In the rows, 128 means zero.
Turns, then the turns between two rows, first turn first; the first pair answered:
vur:
[108 156 111 135 180  87 133 133 134 120 124] => [120 154 137 111 140  64 146 104 117 117 117]
[ 94 147 130 141 180 100 142 142 143 125 119] => [107 153 157 117 142  79 151 121 128 116 108]
[168 106 129 165 102 159 118 154 123 153 148] => [127 129 105 175 169 164 121 160 144 142 146]
baki:
[156 123 129 107  93 124 135  99 133 120 136] => [153 126 119 156 140 140 132 125 146 150 159]
[127 127 127 124 114 145 127 131 122 141 127] => [125 125 123 125 120 146 122 136 127 145 128]
[102 102 112 114 128 159 101 134 161 102 127] => [147  98 174 125  79 125 117 115 132 140 130]
[166 134 106 227 164 101 156 127 113 148 157] => [119 140  38 115 126 124 127 103 121  45 112]
vok:
[135 124 125 152 153 140 125 144 133 135 148] => [129 141 144 145 152 108 143 121 118 141 142]
[121 118 115 104 105 144 102 131 166  94  95] => [153  98 133 157 105 147 101 150 159 137 120]
[126 130 146 139  95 146 116 105 132 139 127] => [114 138 144 127  99 144 113  99 128 128 121]
Pairs:
Between the rows of a pair lie 2 to 3 turns.
[107  89 118  86 124 151 135 128 135  85 110] => [105 109 161 153 175 121 161 142 132 149 134] -> baki, vok, baki
[107 125  62 166 178 134 123 135 146 148 141] => [ 84 134  73  84 117 112 134  92 124  94 105] -> vok, baki
[129 136 148 166 153 119 136 148 124 174 147] => [123 148 158 140 149  97 148 129 120 170 137] -> vur, vur
[ 64 170 186 134 169  97 173 116 133 119 155] => [ 67 144 140  63 105 135 139 113 140  51 135] -> vur, vok
[149 111 161 151 112 141 142 157 137 175 141] => [118 119 134  78  90 142 132 133 136 109 104] -> vok, vok, vur
[171 119 121 114  79 131 107 136 117 117 137] => [149 129 104 160 152 143 105 165 140 141 152] -> vok, baki
[160 125 160 168 136 114 143 136 117 173 151] => [147 107 112 171 156 159 119 157 140 150 156] -> baki, vok
[115 137  91 119 176 142 107 132 164 130 123] => [163 100 101 118 112 153  94 137 147 132 132] -> vok, baki, vok
[119 124  71 105 118 173  88 129 138  85 123] => [122 160 136 180 177 110 136 123 126 169 147] -> vok, vur, vok
[144  96 116  91  80 162 113 118 104  83 108] => [167 112 182 144  90 123 145 117  88 154 126] -> baki, vok, vur
[156  83 125  83  83 120 122 124 105  90 131] => [ 90 129 114 118 201 109 142 135 126 111 140] -> baki, vok, baki
[156 114 130 176  74 160  83 144 113 160 138] => [128 118  93 168 111 188  75 152 129 135 133] -> baki, baki, vur
[105 139 100 132 166 146 132 150 145 102 123] => [171 107 138 131  77 137 132 141 119 121 125] -> baki, vur
[184 106 165 182  77 111 127 130 126 169 136] => [108 138 113 198 195 125 127 148 167 152 140] -> vur, vur
[122 118 133 155 171 127 131 160 133 163 142] => [123 111 115  74 101 132 121 133 124 102 109] -> baki, vur
[141 130  52 126 133 187 117 123 156  97  97] => [202 105 103 143  66 175 126 115 131 131 104] -> baki, vok, vur
[122 160 181 168 130 111 148 135 105 159 141] => [127 158 188 147 101 103 151 123 100 146 130] -> vok, baki, vur
[178 100 161 138  65 116 125 127 105 143 133] => [131 127 125 191 180 126 128 158 143 163 156] -> vok, baki
[124  84  87  83 123 186  96 141 138  86 124] => [ 75 147 123 129 225 126 143 125 137 133 131] -> vok, vur, vur
[145 129 132 122  85 126 148 119 112 137 124] => [139 128 123 159 132 140 140 135 131 163 139] -> vok, baki
[107 121  69  86 123 179  94 118 159  90 131] => [119 123  88 164 181 173 106 147 165 154 165] -> baki, baki
[146 124 159 200 133 110 116 146 102 165 157] => [154 122 169 140  62  97 120 113  85 125 131] -> baki, baki
[156 122 136 167 112 118 133 139 124 170 139] => [113 151 122 160 165 117 142 137 137 160 136] -> vur, vur
[144 135 168 143 114 102 141 124 115 161 160] => [130 129 150  91  86 104 134 107 111 113 135] -> baki, baki
[149 120 136 209 178 137 127 165 140 191 161] => [179  76  95 162 110 185  87 174 151 139 155] -> baki, vok
[ 92 176 171 124 151  64 168 110 110 160 121] => [129 134 165  71  55  88 139  98 101 122 109] -> baki, vok, baki
[141 129 133 175 131 141 132 151 124 178 149] => [ 80 156  99  96 133 126 132 119 127 104 109] -> vok, vok
[107 125 116 151 154 121 157 145 136 137 120] => [135 106 130 169 132 123 156 151 129 151 129] -> baki, vur, baki
[165  97 152 135  59 120 130 123  92 153 139] => [ 65 154 103 129 191 110 138 118 128 131 127] -> vur, vur, vur
[131 126 118 161 161 146 120 154 145 133 144] => [160 125 158 161 121 122 134 141 125 150 143] -> baki, baki
[113 162 127 100 144 106 129 115 122 134 114] => [158 128 134 116  94 127 116 128 117 150 125] -> vur, vur
[153 105 125 163 115 145 112 148 125 149 146] => [127 117 118 101  90 135 113 118 119  97 115] -> vur, baki
[141 111 157  54  68 110 155  77 118 131  61] => [168  63 108 176 144 187 119 163 160 189 124] -> vur, baki
[179 107 131 107  39 151 124 127 129 170 131] => [ 88 182 133  72 133  92 167  89 132 150 101] -> baki, vok, vok
[105 159 143 145 157 122 143 122 139 145 135] => [123 146 131 164 157 140 136 137 145 150 147] -> vok, vok, vok
[168 109 119 168 122 132 127 144 143 182 154] => [135 116  91  74  78 133 118 114 137 105 116] -> vur, baki, vur
[130 131  88 174 174 151 129 144 143 157 132] => [179  98 116 139  73 154 118 125 118 144 124] -> baki, vur, vok
[151 133 159 119  84 109 141 116 108 118 119] => [148 113 103 156 127 166 116 161 140 117 137] -> vur, baki
[129  97 128 129  97 146 104 142 129 100 136] => [128 122 167 144 102  98 131 120 114 133 135] -> baki, vok
[ 94 128 111  60 135 118 155 114 133 106 100] => [162  89 134 156 133 140 148 161 137 183 147] -> vok, vok
[109 132 142  68 129  82 141 130  96 118 148] => [143  99 130  73  96 110 120 139 100 114 153] -> vur, vok
[140  93 131 101  88 162 142 137 119  92 136] => [121 134 159 151 167 122 179 135 119 142 149] -> baki, vur, vok
[110 175 129  90 142 128 151  84 116  74 101] => [114 149  89 107 159 172 125 111 139  66 114] -> vok, vur
[148 119 155  85  60 108 129 113 108 115 103] => [102 122  93 148 182 157 106 172 156 133 134] -> vur, baki, vur
[ 93 157 170 158 211 126 153 133 123 166 161] => [156  99 171 180 147 167 123 165 118 182 188] -> baki, vok, vok
[154 124 136  94  63 120 120 110 109  94  99] => [109 136  86  85 117 147 106 123 133  68  95] -> baki, baki, vur
[105 122 105 105 164 125  96 114 138  81  93] => [179  95 165 161 114 109 103 129 117 153 115] -> baki, vur
[100 148  89 106 180 133 106 156 138 110 159] => [103 172 141 116 176  86 136 131 117 140 155] -> baki, baki, vok
[143 123 128  85  59 133 116 118 132 100 126] => [127 111  80 118 124 176  96 156 160 107 143] -> vur, vur
[113 117 118 112  88 133 104 118 129 101 115] => [108 109  98 134 107 152  99 133 142 102 131] -> vur, vur
[176  97 115 136  56 189 102 155 130 130 133] => [ 71 159  77 123 187 171 122 147 158 106 116] -> vur, vur
[134 126 141 102 101 122 126 110 113 104 127] => [110 129 108 103 135 143 111 123 129 100 127] -> baki, baki
[171 116 135 165 129 107 113 127 129 141 132] => [146 130 130 120 111  86 114 100 122 102 108] -> vok, vur, vok
[169 114 105 160  89 158 140 131  97 149 143] => [130 132  92 187 153 151 148 138 107 156 146] -> baki, vur, vok
[157 135 158 138  83 126 123 111 123 151  95] => [101 170 135 139 157 116 131 104 139 140  90] -> baki, vok, vok
[158 113 137 107  68 118 121  98 110 114 124] => [160 109 129 182 139 140 114 142 136 164 157] -> vok, baki
[151 116 163 165 130 109 126 125 121 166 136] => [113 127 130  91 106 110 124  99 119  95 101] -> baki, vur, vur
[114 138 137  96 166  99 157 103 129 102 114] => [118 118  99 121 188 137 134 136 148 104 126] -> baki, baki, vok
[111 151 135 180 163 121 138 114 146 138 148] => [141 137 152 184 136 123 137 120 135 158 151] -> baki, vur, baki
[148  90  88  64  73 120  96 149 110 114 119] => [142 116 123  61  73  77 120 125  95 122 111] -> vok, vok, vok
[145 100 137 111  63 140 115 131 117 108 135] => [125 138 177 150 127  89 152 116 111 158 139] -> baki, vok
[100 160 118  83 110 110 140 102 152 117  86] => [150 136 147 103  59 110 137 106 135 144  98] -> vok, baki, vok
[114 163 142 133 158 108 148 116 137 139 131] => [114 135  98 123 149 154 118 135 152 107 129] -> baki, vok
[114 117  73 136 175 178 111 171 153 101 137] => [122 118  81 158 183 174 111 176 154 123 146] -> vur, vok
[139 110 122 180 165 140 110 162 137 159 149] => [ 81 156 121  99 173 103 136 109 126 105 106] -> vok, vok
[101 158 138  96 135  76 162  82 126 100 104] => [176 108 167 144  71  92 151 105 113 142 129] -> vok, baki
[162  93 110 150 162 150 114 157 118 162 132] => [182  80 123 130 112 147 115 146 105 158 123] -> baki, vok
[112 119 117 146 166 133 144 145 148 145 137] => [148 102 137 160 126 135 143 143 136 160 146] -> baki, vur, baki
[180  89 111 170 126 159 115 153 137 158 167] => [104 121  60 111 177 165 113 137 152  90 139] -> vok, vur, baki
[162 102 129 168 118 138 131 150 134 146 143] => [129 118 111  94  99 129 131 117 128  84 111] -> vur, baki
[127 124 160 159 167 138 126 135 117 159 152] => [138 127 186 131 112 123 127 106  97 144 135] -> baki, baki
[133 120  82 114 143 159 112 144 155 108 123] => [154 132 127 163 152 131 128 149 148 159 148] -> baki, vok, baki
[158 116 144 128 112 120 133 124 115 146 135] => [124 121 101 109 142 143 119 135 139 115 125] -> vur, baki, vur
[145 104 102  86  75 130 100 126 136  85 120] => [ 94 133  85 134 185 127 109 142 163 108 134] -> vok, vur, vur
[132 162 168 158 158 102 146 123 137 159 140] => [145 137 149 176 163 127 123 147 140 162 156] -> baki, vok, vok
[120 108  84 137 136 155 125 159 132 121 126] => [126 105  90 107 102 144 124 142 124 107 113] -> baki, baki, baki
[169 144 151 161 127 118 117 168 142 151 175] => [176 140 159 118  72 104 115 147 123 125 153] -> baki, baki
[172 136 136  90  65 108 117 140 112 107 137] => [105 180 117  83 157  89 131 133 129  95 127] -> baki, vok, vok
[155  92  99  92  71 168  95 137 137  89 121] => [150 137 187 120  91  80 158  97 105 155 124] -> baki, vok
[136 135 141 106 109 122 151 104 107 112  89] => [109 150 134 132 169 120 152 115 123 131 101] -> baki, vok
